One vector is turned by the same rotation once a step. Each row is the vector after some number of steps, and that number follows the row.
The counts run from 0 to 707.
[116 104  90 196  86 139 132 129 156 149 144 108  85 127 111 128 149 128
 121 134 139 153 150 143 123 168 139 116 167 169 145 115 140 140 166 106
 122 155 127 104 139 119 134 183  83  89 113  92 121  77]  645
[141 147  93 127 117 146  86 148  95  90 155 108 175 176 131 106 117 159
 125  94 111 197 156 149 136 133 122  86 165 129 123 144 150 126 122  67
 144 139 136  61 135 122 111 138 139 130 138 112 152 173]  217
[ 98 101 116 141 134 128 168 117 134 129 163 124  94  93 109 136 131 124
 138 128 129 121 169 153 145 208 125 128 169 156 146  95 124 146 142 130
 134 121 142  82 150 126 162 156 123  94 120 106 129  62]  500
[114 131 112 172 123 140 129 137 119 141 105 131  74  96 128 139 137 128
 109 145 125 144 162 133 140 200 143 119 178 161 150 111 142 154 115 128
 124 138 114 104 136 118 142 152 128  96 124  98 122  42]  348
[143 155 153 126 168  72 145 147 103 150 119 146 127 106 103 130 139 112
 171 155 147  88 166 147 177 129 166  90 130 152 112 169  95 127 109 118
 129 135 154 140 100  86 165 128 128 179 138 166 127 127]  377
[152 160 117 214 134 145 119 154 123 155  80 162 107 139 129 101 131  93
  91 153 148 146  94  89 108  92 130 120 122 125  90 158 137 142 140 136
 105 122 107 181 101 121 107 115 135 157 111 131  90 133]  336
[119 121 113 117  88 158  86 116 159 101 171  86 156 163 123 119 119 144
 132  74 113 186 130 156 140 109 130 130 114 114 120 145 162  93 115  81
 136 176 156 107 132 148 110 108 127  98 119 108 159 179]  114
[134 155  88 217 107 149 114 180 141 128  75 133  92 146 128 114 132  96
  90 151 131 176 108 101  95 109 123 136 151 143 113 142 155 145 151 124
 116 124 113 152 127 151 108 130 124 149 123 105  80 126]  489
[129 153 111 154  97 114  69 151 126 128  40 138 119 128 150 132 140 119
  91 153 108 143 110 112 112 114 141 126 137 140 166 144 152 158 137 127
 105 146 109 155 122 120  90 168  76 129 118  79 125  96]  142
[118 142  84 120  90 119  75 128  98 135 137 108 190 141 145 102 128 159
 161 121 128 191 142 136 118 130 116  90 130 134 120 115 134 129 133  92
 137 159 129  82 133  96  98 110 132 106  96 116 183 161]  167
[162 138 113 118 116 166 116 129  98  99 158 136 182 165 150  92 122 152
 116  96 122 189 130 113 109  85 101 111 128 105  88 124 139 121 121 107
 131 115 114 101 128 150 114  81 178 136 115 136 145 194]  614
[168 155 139 131 161 111 156 171 100  93 111 145 142 135 122 126 129  88
 138 135 126 126 135 122 143  89 133 123 132 121  92 161 121 121 106 128
 135  98 157 145 104 147 150  99 171 199 155 159  81 194]  81
[130 150  93 171  66 144  95 159 168 138  60 100 141 154 141 137 139 108
 121 183 128 146  90 103  81 100 115 154 124 126 143 132 162 135 135 142
 137 130 127 158 120 152  95 139 107 119 125 106 110 132]  440
[119 112 130  76 135  90 112 112  72 137 157 130 184 113 150 110 147 175
 166 118 121 121 169 137 132 166 110  92 125 144 158  90  94 150 143 116
 125 124 122  81 140  75 130 140 129 125 114 119 180 114]  21
[ 84  96 135  85 175 114 140 114 121 101 142 132  89  76 133 146 108 123
 162  85 115 127 151 118 164 187 119 138 109 126 146  92 118 104 123 138
  85 132 173 114 159 122 157 100 125  91 103 100 128  87]  554
[162 103 110 112 117 140 119 123  89  99 175 110 178 166 131 109 154 173
 117  92 120 167 170 165 133 125 115 100 175 139 133 120 125 140 127  78
 160 129 117  58 118 136 120 147 142 131 148 119 157 169]  218
[108 142 113 174  84 119 105 130 165 150  88 108  85 118 108 149 150 123
 112 163 130 119 139 160 146 152 162 124 150 158 151 142 147 137 130 116
 132 167 130 144 115 110 131 178  66 107 142 100 130  71]  245
[131 153 137 117 135 103 139 169 124 107  58 143 147 120 127 137 139  92
 157 168 136  97 102  95 116  94 122 157 105 110 127 142 126 129 107 182
 127  92 153 179 108 146 125 105 144 163 141 152  95 157]  432
[ 88  92 123  87 176 110 136 117 117  96 164 131 109  99 148 131 105 121
 173  65 117 152 127 103 141 138  99 139  92 124 132  89 110  95 145 123
  78 121 178 130 154 129 147  82 129 112  86 122 121 136]  558
[101 129 148  91 134 152 119 120 163  93 125 114  91  82 118 158 109 117
 142  97 109 129 140 150 163 183 126 152 122 103 136 122 150 101  69 153
 102 146 167 118 147 158 140 106 161  84 139 114 133  87]  403
[150 126 175 114 161 110 166 132 138 125  87 168  99  94 122 142 149  99
 116 127 119  59 125 133 152  95 133 170 117 126 149 131 117 135 122 161
 114 107 134 183 107 163 166 132 133 170 166 146  92 123]  681
[144 144 113 168 135 106 137 148 106 168 113 163 152 142 131 105 132 107
 146 162 153 136 112  81 108  61 121 117  92 141  80 131 100 134 173 134
 117 111 131 184 109  96 126 101 118 170  90 154 107 162]  34
[128 101 119 163 122 144 147 122 122 146 127 136  87 100 125 140 150 137
  86 130 117 120 158 140 120 185 123 142 184 155 164  89 139 172 144 126
 137 115 100  91 139 138 148 179 121  91 146  97 117  48]  347
[146 158 130 152 172  98 154 171  90 148  81 165 104  97 106 133 135 102
 135 178 149 102 153 108 152 144 155 108 146 148 108 146 105 161 105 150
 120  94 137 148 112  98 150 128 151 183 122 147 101 109]  629
[104 129 111 147 132 152 139 150 144 106 169  98 128 146 116 121 100 116
 169  93 124 181 150 126 134 126 126 122 110 118  76 142 140  77 109 103
 120 135 177 106 141 134 138  70 157 119  93 148 112 180]  510
[175 149 146  78 156 115 127 138  74 100 140 132 171 121 123 120 141 155
 134 117 124 130 172 174 162 152 138  96 168 128 127 130 119 137  79 109
 145 109 133  65 114 122 147 136 180 157 172 138 152 148]  73
[121 140 117 158  81 146  69 143 166 116  69 115 101 138 129 149 134 126
  76 129  99 162 122 132 130 134 133 135 148 120 157 145 177 118 123 106
 122 173 122 146 125 157  98 157  93 102 141  78 126 101]  543
[136 159 135  77 148  66  81 134  76 111  77 137 176 120 130 127 143 144
 154 142 118 120 154 144 155 134 146  85 134 133 148 151 111 145  99 114
 124 138 147 117 111  93 116 140 126 167 141 120 174 141]  423
[157 122 118 127 101 140 114 126 134 106 188 102 176 187 117 112 133 137
 137  92 121 179 140 160 123  87 115 108 127 123 106 149 132 101 141  76
 157 146 142  96 132 145 130 104 132 135 133 137 140 215]  515
[117 100 103 177  96 132 149 127 131 140 142 126  86 116 121 137 150 138
 102 139 129 137 154 141 116 182 134 136 177 169 160  93 139 154 163 114
 139 123 117  94 142 134 136 185  93  95 124  90 112  60]  496
[149 119 129 150  87 161 113 128 187 112  92 124 104 151 133 140 144 114
  68 124 110 138  98 126 111  87 122 179 134 125 146 141 170 109 150 125
 124 141 107 177 128 183 116 151  98 116 162 110  89 136]  540
